Each row has a name. Each question is about the rows just above it. Places in a row count from 1.

[ 33  27  21 -13 -32 -16  30 -31 -17 -12  -4 -54  -3 -29 -38  13  -5   9
  -1   3  -9  -7 -10 -35  24 -10  22 -19  25 -14  24 -11 -41  34   9  13
   4 -10   4  15  -6 -13  -1   3  -1]  J_448
[  2  -2  23 -28  -9 -22 -22  35  19  14 -19  32 -18  -7   5   5   9   1
   1 -22  34 -14  -8 -17  -6  26   2  -9  30  18  -8 -11 -16   8  43 -22
 -37 -39   5  47  44  38  15  -5  17]  J_157
[ 24   0  11 -27  12  29 -43  20  31  19 -20  35 -36  -8   6  10 -17 -36
   6  21  12 -20  -5 -13 -32  44  -1   0  -1   4  -7   5  -1   9  14 -21
 -27 -28   9  32  23  44  -3   1 -36]  J_267
Places of [-22] in row J_157: => 6 7 20 36
Places of [44] in row J_267: => 26 42

[ 38 -26  -8  41 -37  51  18   4 -18 -43  40 -14  10  -2  17  11  -3   2
 -18 -36  45  28  11  20  29   5  23  16  14 -27  33 -37  31   6  40  25
  15  32  -1  46   5  -9 -27   5   5] = J_464
[ 20   2  22  14  -1  12  25   5  -1   5   8   7  21   6  19  -6  -6  29
   9 -10   7  40  31  29  35  29   9  -8  -7 -31   0 -11  16  27   7  37
  36  29  -3  12  -4   9  -2   9  24] = J_243
[ 34 -20  -3  35 -29  41  17   5 -14 -35 -20 -10  12   0  16   8  -3   6
 -12 -31  37  29  14  21  28  38  20  11   9 -27  26 -31  25   9  32  26
  18  31  -1  38   3  -5 -22   6   9] = J_857
[ 38 -26  -8  41 -37  51  18   4 -18 -43 -28 -14  10  -2  17  11  -3   2
 -18 -36  45 -43  11  20   0  42  23  16  14 -27  33 -43  31   6  40  25
  15  32 -43  46   5   0  11 -14 -13] = J_750
[ 34 -20  -3  35 -29  41  17   5 -14 -35 -20 -10  12   0  16   8  -3   6
 -12 -31  37  29  14  21  28  38  20  11   9 -27  26 -31  25   9  32  26
  18  31  -1  38  -2 -11 -27  17  -3] = J_592
Every place of [6] in J_750: => 34
Places of [-43] in row J_750: => 10 22 32 39
Places of [41] in row J_464: => 4

[  0 -25   0  49 -25   1   0 -25]  J_32
[ 48 -12  12  12 -14  12  48   4]  J_845
[ -3  46   3  53  51 -25 -13 -34]  J_64
[-48  18  58 -21 -13 -48 -50 -24]  J_409
[54 40  9 54 54 54 12 11]  J_691
[  3   8 -42  26  41  53  53 -10]  J_770
[ 28 -34 -60  -5   3  57  30  15]  J_586
At which places does J_691 hold [54]? => 1 4 5 6
At which places does J_32 hold [-25]? => 2 5 8
Places of [12] in row J_845: => 3 4 6
Places of [53] in row J_770: => 6 7

[ 36   1  -5   1 -14]  J_299
[ 17 -12 -12 -12 -14]  J_449
[ 17  17 -31 -36 -36]  J_887
[ 9  0 17  1 51]  J_909
[ 28  -5  -5   1 -18]  J_164
[ 17  17  23  24 -36]  J_130
[-12 -13 -13 -13  16]  J_485
Every place of [-36] in J_887: => 4 5
At which places does J_299 hold [1]? => 2 4
At which places does J_887 hold [17]? => 1 2
At which places does J_164 hold [-5]? => 2 3
Every place of [-12] in J_449: => 2 3 4
At which places does J_485 hold [-13]? => 2 3 4
At which places does J_130 hold [17]? => 1 2

[ -3   6 -17  40   4  15] = J_237
[-6  9  0 25 43 27] = J_295
[-43  10  10  10 -43  14] = J_900
[-18  18  16 -26 -27  11] = J_746
[-20 -21 -21 -21 -21 -21] = J_192
[ 20  20 -22  29  20   8] = J_981
[ 15 -39 -22   8  16 -36] = J_660
[-10 -29  -4  10  28  16] = J_105
[  4 -29  -1 -24   6 -48] = J_734
[ 19 -15 -19  19  19  19] = J_87
[-41 -20 -39  11   5  12] = J_279
At which places does J_295 hold [27]? => 6
Every place of [19] in J_87: => 1 4 5 6
Places of [20] in row J_981: => 1 2 5
Every place of [10] in J_900: => 2 3 4
Every place of [-21] in J_192: => 2 3 4 5 6
Places of [-29] in row J_105: => 2
Places of [-3] in row J_237: => 1

[-13 -16 -13 -13  13 -13   5  53 -26  13]  J_246
[ -3 -22 -25  -5  10  -4  19  54 -25  11]  J_637
[  4 -24 -21  -1  10   3  29  53 -22  10]  J_892
[-21 -21  -6 -21  -6 -21  -6  -6 -22 -21]  J_570
[-10 -19 -27 -10   9 -10  12  55 -26  12]  J_245
[-24  -1 -29 -19   5 -23 -10  42 -26  13]  J_797
[-25   6 -28 -20   4 -25 -13  40 -12  13]  J_72
At which places does J_570 hold [-21]? => 1 2 4 6 10
Places of [-13] in row J_246: => 1 3 4 6

[ 16  20  26  10 -16] = J_101
[-32  -4  -4 -32  -4] = J_994
[ 54 -18 -15  50  -1] = J_128
[ 17  21  26  -5 -17] = J_63
[ 53 -18 -14  49  -1] = J_595
[-11  -5  28 -31  -4] = J_180
[ 34 -15  -1  23  -2] = J_345
[ 54  -3 -15  50  -5] = J_839
[ 20  17  23  14 -15] = J_912
Every place of [-4] in J_994: => 2 3 5
Places of [-5] in row J_839: => 5

